Each path below is one point turned by a fixed rotation once a step. After each direction that follows a path, write how fast that rotation turns it, in deg/step (0 if it stays still).
Each turn is a multiple of 5 degrees from 10 to 175, or 0.
Each row of a path follows its step; steps can be skipped.
Rotation 1:
step 1: [ 22  33   3 -10 -22 -18   6  39   8  20   9 -15 -14 -18  18   4  18  36
  29  10  -8   7  -5 -21  -4  13 -24 -42   8  -1   1  28  -5  12  -5 -16
   0  11  -2   5 -13   5 -11  13  -6  14 -37]
step 2: [  8 -22 -45  -8  24  -3  -7  25  -7   5 -15   4  19 -10  15  -5  -5  13
  -6  -3  16   3  -5  -9  20   5 -21 -27 -17 -14  -9  22  -9  55  27   0
   5 -13  -5 -26  -1   3  23   1 -23 -20  19]
step 3: [-31  16  -5  25  -9 -37 -12  16 -19   9   0 -18  -2 -18 -11 -19  -5 -24
  20   1  14 -12  -9  -4  -9   8   2 -13  12  60  16  -1  -4  29   8  -1
  -3 -14   1 -35  12 -20 -18  18   1 -11  -8]
step 6: [ 11  25 -21 -17 -19 -16  13  20 -26   0   8  15 -14   1  46 -31  17  12
  33   6 -16  11   6  -1 -21   1 -21   2 -15   8  -4  15 -17  26  11 -10
 -19  -3  -9 -39  19  -4  15  15 -14  10  -3]
step 7: [ -9   5 -17  -9  11   0  -9  17 -21   7 -24 -11  -6 -14 -33  38 -17  14
  26  -3 -25  -9 -15  -6  24   3  -4 -26 -14  25 -21   7 -23  21  31  -5
  29 -18  -2 -25  29   4   2  -6  -9 -12  10]
step 11: [  4  -3   1 -15  26 -19  -7  -9 -26  -6  -2  -7  15 -21 -11 -21   3 -15
  10  17  -8  -2  -5  12 -20 -12 -37   7 -35  28   5   2 -29  39  -3  14
  -6 -18  -1 -43  26  20   8   4   8  -2 -15]
step 13: [ 28   2 -22  -6  12   5   1  28 -10  25  18  -4  -9  28  19 -13   2  37
   6   8  20   5  -1 -27 -10   2 -14 -36 -36  -2 -18  37   9  27   0  19
  -7   1 -15 -19 -16  -1   9  -5  -5 -22  -8]
step 15: [  6  -4  15  18  -3 -18  -1  24 -19  -7   5   6  28   0  -2   5  -2  14
  14  -9  14 -12 -13   8  10  12   4  -9 -16  24   2  32  -6  -8  30  -7
  15  -5 -24 -53  47 -10  -9  34  10  11  -7]
step 20: [  7  -4  -7   7   0  13 -10  -7  -5  29  16 -17  39 -23 -19 -26  -9  37
  -6  18  -5  -6 -22 -11 -10  12   6 -26 -27 -12  18  38   9  13   0  10
  18 -26 -16 -41   6  -4   0  14   8  10   1]
[  4   1  -5   0 -11 -10   3   7  12   0   3   2  -8   8   2  -1   0  -8
   1  -5   1   2 -10   1   2   1   5  -4   4   3   4  -2 -10  -5  -9  -8
   6  -4  -1   0  -2   1   0   8   5  -2  -3] : 160
[  8   3   4  -3  -3   0  -4   3   4  -6  -2   4  -7  -4 -14   1 -11   1
   8   0  11  -6   3   3  -4  -3   6   3   4  -2  -1  -6   7   5   4  -5
  -3  -6  -4   0  -3  -6   7   1  -9   3  -6] : 155
[  7   2   7  -2  -1  -1   2  -4  -2   2  -4  -1   6  -3   3   4  -3   3
  10  -3 -12  -3  -3   2  -6  -6  -5  -5  -1  -6  12  -1   4   2  -8  -7
   3   2   3   3   3 -10  -5   9  -4   0  12] : 135
[ -6  -1   3   3  -3  -4  -1   2   4  -1   3  -1   3   2  -4   6  -2   0
 -10   3   4  -5   9  -1   1   3   7  -4   2 -10  -5   3  -2   0   4 -11
   8  -8  -1  -4   7   4  -2  -2  -2  -2  18] : 145
[  5  -4   0  -7   0   0   6   6   6   2  -1  -2   4   5   0  -4   5   5
  -6   0   9   5  -4   7   1  -3  -1  11 -12  -5  -1   5   0   3  -9   1
  -4   6  -8  -5  13  -8   2  -1  -4   2   2] : 160
Rotation 2:
step 1: [-22  -1 -29 -20  -7  15  -7  60  -7  14 -20 -16   4  43 -14  15  -5  -4
 -23 -15  -3  29  -6  16   4  -5  14 -10   3  19  17  14 -20  15  -8   7
 -43   4   9  22  -3  14   5  19   3  -9  -4]
step 3: [-28   1   7   3  16  12 -12 -24 -14  33   3  11 -11   7  -9 -14  18   6
 -33  31 -26 -31   3  -5   6  -3  -4  19  16 -31 -16  -3 -21   3 -19  16
  -1  34 -17 -37  -5  11  -1  26 -22  23  -4]
step 8: [ 34 -18 -25   1 -13 -19  29  -6 -17 -55  11 -15  -3  22 -29  15 -26  26
  18 -19  -4 -14   0 -13 -19  15 -17   3  27  -3  -4 -22   7 -12 -15   1
   5   9  -7   3  22  13  27   3   6 -14 -17]
step 9: [ 51  21 -27 -17   7   5  -1  18  14 -16  24  -9  11   1  -1  -1 -22 -22
   7  18  22   1 -28  22  11  33  -2 -18  -2 -22  -6  21  -7  34  23  -2
  -4  14 -20 -11  26  21   8 -20  12 -20  10]
step 10: [ -7 -17  57 -13   2 -20 -27   6  -5 -10  25  19   9 -16   1  -1 -13 -14
  -6  22  30   3   6  -1 -28  34   3 -39  -1  -5  11  -7 -14   4  13   6
   4  26  23 -22 -14 -12  -4 -31  23 -14 -13]
step 13: [  8  -1  13  20  -6 -18  -8  23  30  23  27 -11  10   7 -10  11  28   6
  19  -1  21  31  -8   4   4 -17  20   1  -2  27   5  23  16  11  33  32
  12 -10  -5  24 -14 -14   5 -36  43  14 -12]
step 16: [ 13   5   2   2  15  -6   0  10 -35  -4 -22   2  17  31  -8  -6   5  20
  18  18 -24 -22  19  19  10 -38  17 -40  20  -2  -5  14  27  19  24   9
  -9 -41  -3  22   8   0  17  16   4  28  -9]
step 20: [ 33  -3 -28  27  -8  31  -3  27   0  -6 -13  12   5   6 -17  14  22  34
 -33 -12 -18  27 -15   2  30 -18 -16   3   6 -16   5 -22 -33  -8  -8  -4
 -27  -7  13  15  -2   2  18  12   2  10  35]
step 22: [ -7  17  20 -24  29  24  -5 -60   2  11   7  16   3   9  -6 -33  -8  16
  -7 -18   3  19 -18   9  11   8  15  34  32 -16  -9  -7   1  -4  13 -14
  13  36  19 -25  -4  -5 -18  16  11  -4  -5]
[ -4  -2  -5   3 -12  -1   6  -7   2 -10  -9  -2  -3  -4  -3   4  -7  -4
   3  -8   4   7  10  -7   2  -5  -9   1  -4  -3   2  -2  -5   2  -8  -3
  -9  -1  -5   2  -6   0   5  -7  -4  -3   2] : 115
[ -4   1   3   0  -2   6  -1  -3   7   3   4  -6  11   6   2   0   6   0
  -7  -8   4  -3   0   6   7   6   0  -2   6  -3   1  -3  -3   5  -9   8
  -5  10   1   6  -3 -13  -1  -1   4  -7  -1] : 35
[ 3 -6 10 -1 -5  9  0 -3  1  2 -6  1 -3  2 -2 -3  6 -5 -1  7  2  6  2  0
  4 -9 -7 -8  3 -6 -7  5 -3  1 -2  6  3  0  1 -5 10  3 -1 -7 11 10  1] : 110
[  1   9   6  -9   1  -1  -4   7   8  -2  -1  -7  -5  -8   3  -1  -3  -2
   0  -5   5  10   8   0   2   4   5   0  -2  -3   7  -3   6   2  -3  -2
   1   6   0 -11  -2  -2  -3   9   2  12  -6] : 90
[  2   3   1  -2 -14   0   6  -6   0   3  -3   0  -7  -4   5   4  -3   8
   0   2  -6  -5   2  -4   7   6   9   8   4 -10   1   2  -5   6   5   6
   5   5   2   5   4   7   4  10   5  -2   4] : 130
[ -6   7  -4   2  -6  -2  -5  -2  -1  -1  -6   0   1  -1   3   3   2   0
  -9  -9  -6   1   3  -4  -5   0  -4  -3  11   0  -7  -3   1  -6   8  -7
   4   2  -6   0  16  -5  -5   0  -4  -2 -11] : 95
[ 13   2  -4   4   0  -3  -1   7   4 -13  -5  -8  -1   9  -3  -7   2   5
  -3  -4  -8  -4  -3  -2   2  -3   5  -1  -1   1   6   2  -8   7  -3   3
   6  -4  -4   5  -1   2  -8  -6  -1   6  -6] : 90
Rotation 3:
step 2: [ 49 -13 -11 -15   5 -26 -23  -4  14 -10  -9 -13  -4   0 -16  -3 -12 -45
  -6   2   0  27 -11   9   6  21  -9 -17   4  33 -43 -12   6  13  11  29
   0 -10 -26 -24 -20 -21 -19 -19   3  10  -4]
step 4: [  8 -30  -8  22   2 -20  25  20  -2 -21  13 -19  -5  -4  -2   5 -47  17
 -31 -21  17 -18   0 -20  22   6   7  10  29  10  42  21  10   4 -11 -14
 -22 -12  -4 -13 -16 -20  10  19   8 -28 -11]
step 5: [-15  39 -14  12 -14  13   2  -8   7 -20 -14  32 -11  -9 -25 -23   0 -22
 -10 -15   8   1  19  21 -37   8  24  -8   1  -2  12 -25   3 -10 -33   1
  -5  20   0   7 -23 -15 -26 -41 -22 -23 -13]
step 11: [-22   3  -7  31  18 -26  -8   5   0 -25  -4  -7  17  -9 -20 -23  10   2
  24   2 -15 -38  -7   9  11 -23 -29  -6 -24 -16 -34   5 -33  33  18   4
 -24  24  15   4 -28   4   2  -7 -10  -6  21]
step 15: [ 10   3   0  37  17  -8 -23  30  20 -23 -10  31  15  -3   1   5  17 -10
  20   7 -20 -15 -13 -15   7  16 -53 -16 -14  -8 -14  24 -11   9 -13  22
  -8  13 -12 -39 -33  -8 -21 -12  -4  -3   6]
step 18: [ 27  17 -20 -25  16  -4 -33  -9   6 -26 -31  -4  -6   7 -45 -10 -20 -22
  -6 -25  -9  42  15  -3 -21 -12   2 -11  10  23 -10  16  14  -1 -12 -11
  24 -23 -15 -11 -21  -6   7 -14 -25   8   0]
step 20: [  7   2 -26  26  18  -6   2  -3   2 -23  11  -9   4 -11  18   6 -16 -10
 -19 -34  -7 -21   8  22  39   9  19  18  41 -15  17   2 -35  11   8  -8
  -3 -36   2 -35  21 -17 -11   9  14 -25 -10]
step 21: [-10  12  11  36 -18   2  -4 -16  17   3   6  13 -11   7 -39 -22 -13   9
 -47 -17  21 -26   8  18   7  -6   4 -11   5  13  12 -20  35 -12 -24  -8
 -22  38   5   6 -28  -1 -23 -18  -2  21  -2]
step 22: [-15  -2 -44  -1  -4  -4   7  11  -8 -29  -5  13 -27  -3 -19 -25 -31 -13
  33   4  -3  30  17 -23 -19 -18  21 -24  30  18 -19  10  19 -13   6   1
  10 -22 -19   4  14  20   0   9 -32  -3  25]
[  3  -2  -6  13   0  -2   5   0 -12   1   4  -8   0  -3   0   7  -2   6
  -4  13   1  -2  -3  -2  -6 -11   1  -1   0   2  -6   1   3   2   5  -8
   3   0  -2  12  -5   6  -4   2   4  -1  -3] : 140
[  1   1   2   4   0   3  -4  -2  -5   5   8  -4   4   0   1   2  -9  -1
  -1   2 -13  -5   0  -2  11  -4  -5   7   3  -5  -9  -1  -7   4   1  12
   9  11   0  -7   4  -5  -1  -1  -1   1  -4] : 85
[ -6  -6   2   4   1   5   1  -6   0   3   6  -1  -9 -13  -2   0   1  -7
  -5   0  -2   8  10   9   1   4  -3  -1   0  -2   5  -7  15   2   0  -4
   4   5   4   4   5  -7  -1  -1  -2  -5  -5] : 90
[ -7   8 -10  -1   8   2   2  -2   2   5   2   8  -7  -1   5   3   3  -2
   7  -2  -4  -7  -5   3  -9  -3   0  -1   3  -5  -2   0  -3   5 -12  -2
   8   2  14   1  -6   0  -5   0   2  -1   8] : 175
[ -2   3   7   4   8   4 -12   6  -4  -1  -2   8   4   4  -5   2  11   3
  -3  -3  -4   1   2   0   5  -3  -5   1   8   8   5  -1   7   1  -3  -7
  10   1  -4  -3  -4   8   1  -1   7   9  -2] : 120
[ -4   2   5   0  -6   1  -1   2   2 -10  -1   7  -6  -6   9  -2   6  -6
  -5  -4   0 -15  -2  -3  -5  -2  -4   8 -13   0  -6   2   5  -3   4   0
  -2  10  -2   0  -3   6  -2   0  -3   2  -6] : 175
Rotation 4:
step 2: [ -8 -13  -9 -11 -31  27 -54  11 -13  23  28  -1 -20  -5 -35   7 -12   9
  12  33   8 -14  20   3 -21  -5  -7   6  -4   5  -3  -5 -36  -8   8   9
 -20  17 -14 -14  -3 -26 -14   3  13 -16   4]
step 5: [ -1  -1  -2   0 -22  30 -13   1   7  37 -28  -9  11 -32   9   4 -12   3
  -6 -14  11 -25   6  21  17  13  18   5  -4  17 -39   0 -30 -17 -17   7
 -16 -15 -15  -7 -15  -6  26 -15  32  10 -31]
step 6: [-24   4 -16 -22  12 -16   1  25  -1  -8  28 -11  -5  -1 -17 -22 -22   3
 -35  -2  -3 -27  -2 -41  16 -11  15 -11  10   8   8   1   4   1  -3   2
   7   9 -18  21 -19  33 -10 -31  39  22  20]
step 8: [  5  28 -21 -25 -20 -14  15 -26  21  17 -15 -22  27  -9  -5   9  -8 -13
 -12 -22  -8   5  21 -20  19  32  19   5 -11   7  -8  26 -20  24  25 -25
  16  -2   0  -1   8   2  10  22  35   3  19]
step 9: [  9 -11  24   2 -14  -7  45  -9  -8   6 -15   9  -3  -2  -5 -19 -18  16
 -36 -10  13 -15   2 -19  21  -1 -12  -4  -6  -7  23  22   7 -32   1  15
 -46  10   3 -10 -31   0 -18   1 -14  20  31]
step 13: [-16 -25  -7 -18 -13   2  -9 -49  24 -17   0  -7  -9 -27 -13  -1 -26 -26
  21  22   1  -6  14  19   6  -7 -16 -11  38  25   6  17 -14   1 -21   3
  -5  16 -16   2  11 -24 -10  19 -20  23  -7]
step 16: [ 16  11  -5 -10 -50  -9   1 -24  -1  30  16 -10  10   1 -24  -3 -13   7
  28  -8   3   1 -11  44 -19  -6 -10  -2  -4  32  10 -23 -13  -8 -10   7
  12   0  12  35 -13 -16 -22 -10  28   8 -18]
step 21: [ 18  10  -6  12  -5  14 -38 -19 -12  22  -9  12  11   6 -28  12  22 -11
 -16  21 -15  -3  -2  20  22  14  14   3 -32 -19 -12  32 -17  14   5  22
 -17 -16 -11 -10 -12 -27   1  -5 -17  38 -18]
step 22: [ -3 -12   0 -24  -2 -16 -11  13  15  -5  14   4  11 -37  14   5 -30  16
  -1  22  -3   1  31 -25  19   9   4  16  -4  33  17   3 -35  38  -7 -18
 -21   9 -31 -22 -11  22 -14   7   4  13   5]
[  0 -12  -4   1   7   0  -4  -2   3   3   1  -5   0   5   4   2   2   1
   5  10  10  -1   0   1   0   0 -15   0  -1 -10   7   6  -7  10   1  -1
  -8  -7  -6  -5   2   2  -2   2   0  -1  -3] : 35
[ -2   2  -3  11   1  -3   0  -2   3   2   1   2  -2   1  -7   1   2  -5
   3   5  -3   8  -5   5   5   0   2  -1   5   8   7   3   1   3   6  10
  -4  -1   2   6  -4   9  -1 -11 -17   4  -3] : 125
[ -6   3   3   9   1  -4 -10  -5  -2  -2  -6   3   2   0  -9 -14  -2   0
   6  -1   3  -9   3   4   1   1  -8  -3  -9   0 -11  -1  -5   3  -2  -4
   3   3   9  -1   6   0  -2   0  -7   3   3] : 130
[ -6 -12   3  -1 -11   4  -1   3 -10  -1   0   1  -5   2   2   0  -2   7
  -3 -10 -12   0  -3  10   1   6 -10   1  -2   4   7  -5  -3  -2   0  -3
 -10  -2   5   3  -4   1   5   3  -3   0  -1] : 160
[-5  6 -4  3  3 14  4 -6  2 -6 -8  7 -2  1  1 -3 -2  2 -6 -6  3 -4 -5 -3
  4  5 -5 -8  2  7  4 11 -5 -1  8 -3  6 -2 -6 -5 -7  4 -3 -1  4 -5  5] : 20
[ -4  -3   1   0   6  -2  -8  -2  -2  -1  -4   3  -2   1   2   1   1   9
   0  12  -7   0   1  -7   9   4  -6   7   6   3  -4   1  -2 -10  -7  10
   0  10  -6  -4  -4  -4   5  -7   5   6   5] : 90
